500 stands for zero in the data rows.
Some points:
  460  452  460  462  462  481  476  477  435  460  471  481  492  482  460  484  628  485  483  445  761  481  468  469  480  526  462  463  473  475  481  484
  465  475  465  478  478  484  465  481  745  465  487  484  531  482  489  482  474  488  488  467  494  487  487  474  486  708  435  480  486  490  484  482
  495  630  495  522  522  480  545  524  488  495  495  480  492  517  490  544  475  495  486  718  498  484  530  518  483  506  477  472  477  479  480  544
  436  444  436  449  449  520  445  469  657  436  442  520  464  468  435  465  518  481  482  400  450  480  434  457  479  382  407  431  452  453  520  465
  484  569  484  497  497  481  538  488  460  484  473  481  488  513  463  539  496  489  505  475  470  512  498  477  515  485  510  472  507  520  481  539
  463  459  463  471  471  508  459  484  464  463  487  508  479  480  471  489  999  487  476  484  458  475  528  481  474  453  486  503  493  497  508  489
  450  449  450  453  453  466  449  470  422  450  466  466  481  476  453  470  526  483  478  420  999  474  451  463  473  458  446  451  470  468  466  470
  458  478  458  495  495  754  460  483  439  458  480  754  480  483  467  478  472  486  494  466  465  496  458  469  496  446  492  474  475  481  754  478
  447  450  447  451  451  463  440  468  421  447  467  463  478  475  452  466  491  482  477  415  999  473  448  462  471  436  443  448  470  468  463  466
  491  587  491  499  499  489  553  491  470  491  481  489  493  519  470  550  498  490  501  488  480  505  515  480  507  504  504  483  516  528  489  550
  474  459  474  479  479  495  477  492  459  474  490  495  477  492  473  723  432  493  487  482  470  485  873  483  484  438  470  566  473  471  495  723
  462  466  462  500  500  465  470  514  443  462  475  465  471  482  478  485  439  497  483  542  460  479  527  503  478  435  454  994  470  466  465  485
  494  526  494  480  480  489  483  483  488  494  502  489  481  487  469  499  481  495  494  481  479  495  460  478  496  463  494  477  999  497  489  499
  481  477  481  495  495  588  460  485  457  481  476  588  479  484  467  483  476  490  501  462  470  505  675  485  506  439  500  506  483  479  588  483
  466  459  466  469  469  491  482  480  452  466  480  491  496  486  468  488  645  486  485  461  778  484  481  473  484  544  473  474  480  483  491  488
  603  469  603  459  459  486  452  478  423  603  438  486  478  465  473  468  435  494  486  405  441  483  485  597  482  448  455  454  548  478  486  468
  519  473  519  485  485  488  501  491  468  519  486  488  530  484  617  484  479  493  492  476  493  492  498  511  492  710  479  485  509  495  488  484
  475  513  475  468  468  460  461  479  431  475  460  460  472  478  450  486  444  489  488  424  441  488  487  480  488  423  468  458  634  785  460  486
  521  503  521  493  493  491  639  499  485  521  496  491  506  554  479  607  483  492  491  549  507  491  590  489  490  566  488  504  487  489  491  607
  443  426  443  507  507  414  466  521  370  443  433  414  457  473  452  471  383  490  466  721  413  457  432  510  454  366  401  391  438  429  414  471
  517  575  517  486  486  493  469  484  474  517  480  493  483  485  472  498  492  493  499  459  472  503  477  509  504  468  502  475  788  585  493  498
  855  495  855  502  502  507  534  489  534  855  445  507  501  482  481  490  529  492  503  509  516  508  491  455  509  512  534  502  483  503  507  490
  489  471  489  999  999  481  500  502  522  489  503  481  466  493  480  501  490  496  482  552  516  483  501  511  483  477  506  471  496  487  481  501
  435  428  435  448  448  427  439  473  367  435  436  427  520  464  452  460  402  484  479  377  424  474  426  454  472  703  415  427  447  452  427  460
  458  530  458  553  553  544  458  484  435  458  470  544  507  480  482  486  575  488  488  443  449  489  460  473  489  483  478  495  483  476  544  486
  484  500  484  527  527  487  487  521  484  484  501  487  524  496  495  497  489  495  489  717  505  489  511  516  489  681  484  477  491  493  487  497
  477  497  477  533  533  498  476  492  479  477  493  498  999  489  492  493  494  491  498  493  495  499  500  486  500  543  494  511  496  499  498  493
  513  466  513  485  485  471  590  498  454  513  479  471  505  483  805  479  460  493  487  498  474  485  471  495  484  547  464  466  485  479  471  479
  474  622  474  533  533  482  477  510  469  474  488  482  515  490  489  503  475  493  489  619  486  488  489  502  488  599  476  480  477  481  482  503
  712  492  712  494  494  507  560  483  532  712  999  507  495  498  485  486  525  487  503  507  518  506  497  483  507  520  526  496  504  507  507  486
  461  466  461  478  478  488  457  484  450  461  483  488  484  478  470  488  850  489  477  469  448  474  638  478  473  470  472  515  511  541  488  488
  442  514  442  452  452  483  446  470  973  442  464  483  483  470  457  478  461  483  476  425  466  472  443  464  470  450  415  448  465  462  483  478
  497  511  497  542  542  503  485  492  524  497  487  503  486  511  475  498  584  490  548  513  503  574  482  483  583  489  618  481  507  537  503  498
  482  487  482  512  512  489  481  494  517  482  485  489  483  494  475  492  530  491  505  500  496  517  477  487  999  474  562  477  494  500  489  492
  505  458  505  478  478  461  582  495  437  505  470  461  500  479  792  474  447  492  485  481  462  481  458  490  480  529  453  456  478  471  461  474
  459  552  459  503  503  596  458  484  441  459  476  596  487  481  471  490  671  487  487  455  451  487  460  473  487  459  484  483  490  480  596  490
  479  999  479  487  487  485  481  496  555  479  493  485  484  493  484  612  495  493  500  471  496  503  483  488  504  468  496  485  462  478  485  612
  586  473  586  481  481  481  891  489  478  586  479  481  506  490  623  476  477  489  491  459  486  490  475  479  489  526  483  477  483  484  481  476
  484  492  484  515  515  491  482  494  515  484  485  491  484  497  475  492  534  491  999  498  495  526  478  486  531  476  566  477  496  506  491  492
  501  491  501  481  481  489  519  492  487  501  498  489  492  514  484  999  475  492  488  476  488  485  525  489  484  493  480  529  478  479  489  999
  474  929  474  498  498  475  482  503  507  474  485  475  492  491  481  564  473  493  491  543  484  491  478  495  491  500  476  473  460  471  475  564
  449  495  449  457  457  481  453  475  843  449  476  481  498  471  472  478  462  485  470  447  480  465  460  470  463  536  666  462  472  466  481  478
  440  439  440  453  453  534  450  471  577  440  444  534  464  470  436  466  540  482  485  405  455  484  441  458  484  386  423  434  454  456  534  466
  450  494  450  461  461  481  452  474  889  450  473  481  504  474  470  478  462  484  481  440  475  477  459  468  475  563  416  460  473  473  481  478
  612  477  612  466  466  496  458  480  439  612  447  496  483  469  481  473  448  496  488  421  453  487  498  603  486  465  466  464  557  486  496  473
  441  475  441  450  450  466  448  476  678  441  470  466  486  464  465  473  448  485  458  442  470  452  448  470  449  488  999  454  465  450  466  473
  480  733  480  508  508  511  476  489  488  480  484  511  491  494  477  525  545  491  510  467  481  518  471  482  521  502  526  482  535  503  511  525
  485  484  485  502  502  500  485  492  494  485  507  500  561  494  513  494  509  492  499  504  522  501  526  485  502  875  500  508  502  512  500  494
  449  522  449  458  458  493  452  473  998  449  473  493  487  474  465  483  476  484  479  441  479  475  456  468  473  467  425  458  472  469  493  483
  437  419  437  500  500  405  460  518  354  437  425  405  453  469  445  467  370  489  463  701  401  454  419  505  451  350  391  382  432  422  405  467
  447  470  447  462  462  463  449  477  640  447  466  463  481  470  460  474  461  485  474  443  466  474  443  469  473  468  980  450  468  461  463  474
  627  486  627  492  492  497  999  487  508  627  488  497  514  500  482  483  502  488  497  468  506  498  494  479  498  555  507  495  492  496  497  483
  479  474  479  532  532  476  494  532  474  479  492  476  479  494  498  494  467  499  484  714  488  481  503  528  480  470  471  815  483  478  476  494
  482  487  482  501  501  490  480  489  510  482  494  490  481  495  472  495  501  491  508  500  493  517  457  483  520  463  543  484  488  999  490  495
  648  444  648  449  449  444  514  468  421  648  940  444  467  472  436  458  432  480  485  399  435  482  414  457  481  407  452  428  457  457  444  458
  499  486  499  572  572  491  519  547  506  499  509  491  492  506  518  509  496  499  486  902  517  485  540  551  485  506  490  473  496  491  491  509
  460  468  460  474  474  969  467  487  449  460  503  969  475  487  475  480  423  486  489  504  484  487  439  470  485  465  493  479  480  489  969  480
  843  487  843  495  495  497  527  487  517  843  437  497  497  478  473  486  514  491  501  492  503  504  478  451  505  494  521  491  476  495  497  486
  459  457  459  475  475  579  470  480  477  459  466  579  474  482  454  480  606  485  495  449  491  498  480  469  499  436  482  462  471  477  579  480
  522  483  522  511  511  491  501  515  480  522  506  491  490  494  495  493  482  999  491  570  490  490  494  870  489  483  482  476  503  489  491  493
  453  509  453  537  537  518  452  482  419  453  463  518  509  477  474  481  533  487  486  428  443  485  451  469  485  539  464  483  475  470  518  481
  559  474  559  483  483  480  620  482  487  559  498  480  494  999  475  478  489  487  497  455  483  499  469  478  500  493  506  472  486  487  480  478
  478  477  478  495  495  490  479  489  477  478  497  490  555  490  505  490  494  491  496  487  509  497  512  481  498  852  489  497  495  504  490  490
  473  458  473  542  542  456  494  535  443  473  474  456  476  491  488  492  444  495  477  819  469  472  490  532  471  442  449  435  469  462  456  492
  633  495  633  482  482  520  472  486  479  633  468  520  493  478  500  483  481  498  494  459  483  495  530  618  495  507  493  489  577  504  520  483
  461  498  461  550  550  662  463  485  443  461  478  662  503  484  484  483  470  488  493  460  465  494  462  473  494  470  488  496  480  481  662  483
  441  435  441  455  455  436  444  475  383  441  444  436  525  467  460  464  415  485  481  392  436  477  438  458  475  724  425  437  454  459  436  464
  490  503  490  534  534  493  479  489  507  490  478  493  482  507  467  493  569  489  545  496  489  569  469  479  578  471  605  470  500  528  493  493
  666  457  666  461  461  461  527  472  451  666  970  461  475  479  449  465  457  482  490  428  457  488  437  464  488  438  472  447  470  471  461  465
  461  498  461  534  534  504  460  484  436  461  473  504  524  481  484  483  507  489  490  444  463  489  469  473  489  645  471  491  480  480  504  483
  482  468  482  481  481  513  534  485  469  482  481  513  496  497  467  507  568  487  497  483  625  500  491  476  501  540  494  475  481  487  513  507
  536  470  536  490  490  501  736  497  482  536  484  501  498  488  468  493  532  489  492  556  578  492  487  485  492  519  490  473  482  486  501  493
  482  521  482  475  475  469  467  481  447  482  469  469  476  482  457  490  458  490  491  440  453  492  501  485  492  440  479  469  644  797  469  490
  472  501  472  552  552  488  454  508  469  472  491  488  505  497  921  493  485  496  492  545  483  492  486  498  492  458  483  493  485  486  488  493
  476  478  476  507  507  483  454  510  477  476  500  483  514  498  924  492  485  497  492  567  498  491  495  499  491  599  480  481  487  492  483  492
  470  490  470  502  502  489  467  488  461  470  489  489  497  485  477  492  498  492  488  472  470  487  763  478  487  517  478  535  540  598  489  492
  434  432  434  447  447  524  444  469  559  434  435  524  459  466  429  462  525  481  482  389  443  480  429  454  480  369  413  424  447  449  524  462
  472  479  472  488  488  508  478  495  468  472  496  508  477  490  476  513  432  494  491  512  478  489  999  485  489  441  479  586  480  477  508  513
  475  538  475  626  626  512  475  491  474  475  485  512  536  491  511  496  506  492  498  473  482  502  499  484  504  522  505  536  496  494  512  496
  480  486  480  526  526  484  458  521  483  480  503  484  494  503  999  497  486  499  490  619  498  489  498  512  489  464  482  480  487  489  484  497
  468  475  468  494  494  638  464  483  460  468  474  638  476  488  461  480  510  487  508  464  473  516  503  472  519  441  518  472  479  489  638  480
  570  482  570  493  493  487  753  485  496  570  491  487  498  888  473  486  504  488  505  465  490  510  479  478  512  505  522  479  489  496  487  486
  447  466  447  465  465  459  448  476  615  447  461  459  478  471  455  472  462  484  480  437  459  482  436  467  483  453  936  445  466  463  459  472
  462  466  462  500  500  465  470  514  443  462  475  465  471  482  478  485  439  497  483  542  460  479  527  503  478  435  454  994  470  466  465  485
  528  485  528  518  518  501  511  514  496  528  519  501  494  497  497  497  496  530  492  590  502  492  504  999  492  496  492  480  506  495  501  497
  483  489  483  513  513  489  481  494  516  483  485  489  484  494  475  492  531  491  508  499  496  999  478  487  524  475  563  477  495  501  489  492
  468  474  468  507  507  475  477  517  459  468  484  475  476  486  486  489  452  498  485  560  473  483  540  507  482  452  465  999  477  473  475  489
  464  469  464  492  492  481  471  506  450  464  482  481  472  484  475  495  431  496  486  520  465  483  745  493  481  432  462  837  472  468  481  495
  639  437  639  442  442  434  508  466  405  639  923  434  463  468  429  454  419  479  482  383  423  478  403  453  477  390  441  418  450  449  434  454
  494  485  494  547  547  485  508  999  490  494  499  485  491  502  509  503  486  502  487  663  504  486  515  534  485  492  483  472  490  486  485  503
There is one direction along which these points spread out most. Where along it does each point below lie, from 0 to 99? 50 is the average, and the first point above lies past it. One standard deviation of the points above along it is 16.
  491  587  491  499  499  489  553  491  470  491  481  489  493  519  470  550  498  490  501  488  480  505  515  480  507  504  504  483  516  528  489  550 50
  639  437  639  442  442  434  508  466  405  639  923  434  463  468  429  454  419  479  482  383  423  478  403  453  477  390  441  418  450  449  434  454 4
  494  526  494  480  480  489  483  483  488  494  502  489  481  487  469  499  481  495  494  481  479  495  460  478  496  463  494  477  999  497  489  499 49
  505  458  505  478  478  461  582  495  437  505  470  461  500  479  792  474  447  492  485  481  462  481  458  490  480  529  453  456  478  471  461  474 44
  494  485  494  547  547  485  508  999  490  494  499  485  491  502  509  503  486  502  487  663  504  486  515  534  485  492  483  472  490  486  485  503 51
  479  474  479  532  532  476  494  532  474  479  492  476  479  494  498  494  467  499  484  714  488  481  503  528  480  470  471  815  483  478  476  494 57
  586  473  586  481  481  481  891  489  478  586  479  481  506  490  623  476  477  489  491  459  486  490  475  479  489  526  483  477  483  484  481  476 24
  461  498  461  550  550  662  463  485  443  461  478  662  503  484  484  483  470  488  493  460  465  494  462  473  494  470  488  496  480  481  662  483 61
  447  466  447  465  465  459  448  476  615  447  461  459  478  471  455  472  462  484  480  437  459  482  436  467  483  453  936  445  466  463  459  472 62
  474  622  474  533  533  482  477  510  469  474  488  482  515  490  489  503  475  493  489  619  486  488  489  502  488  599  476  480  477  481  482  503 55
  478  477  478  495  495  490  479  489  477  478  497  490  555  490  505  490  494  491  496  487  509  497  512  481  498  852  489  497  495  504  490  490 53
  489  471  489  999  999  481  500  502  522  489  503  481  466  493  480  501  490  496  482  552  516  483  501  511  483  477  506  471  496  487  481  501 54
  480  486  480  526  526  484  458  521  483  480  503  484  494  503  999  497  486  499  490  619  498  489  498  512  489  464  482  480  487  489  484  497 53
  470  490  470  502  502  489  467  488  461  470  489  489  497  485  477  492  498  492  488  472  470  487  763  478  487  517  478  535  540  598  489  492 57
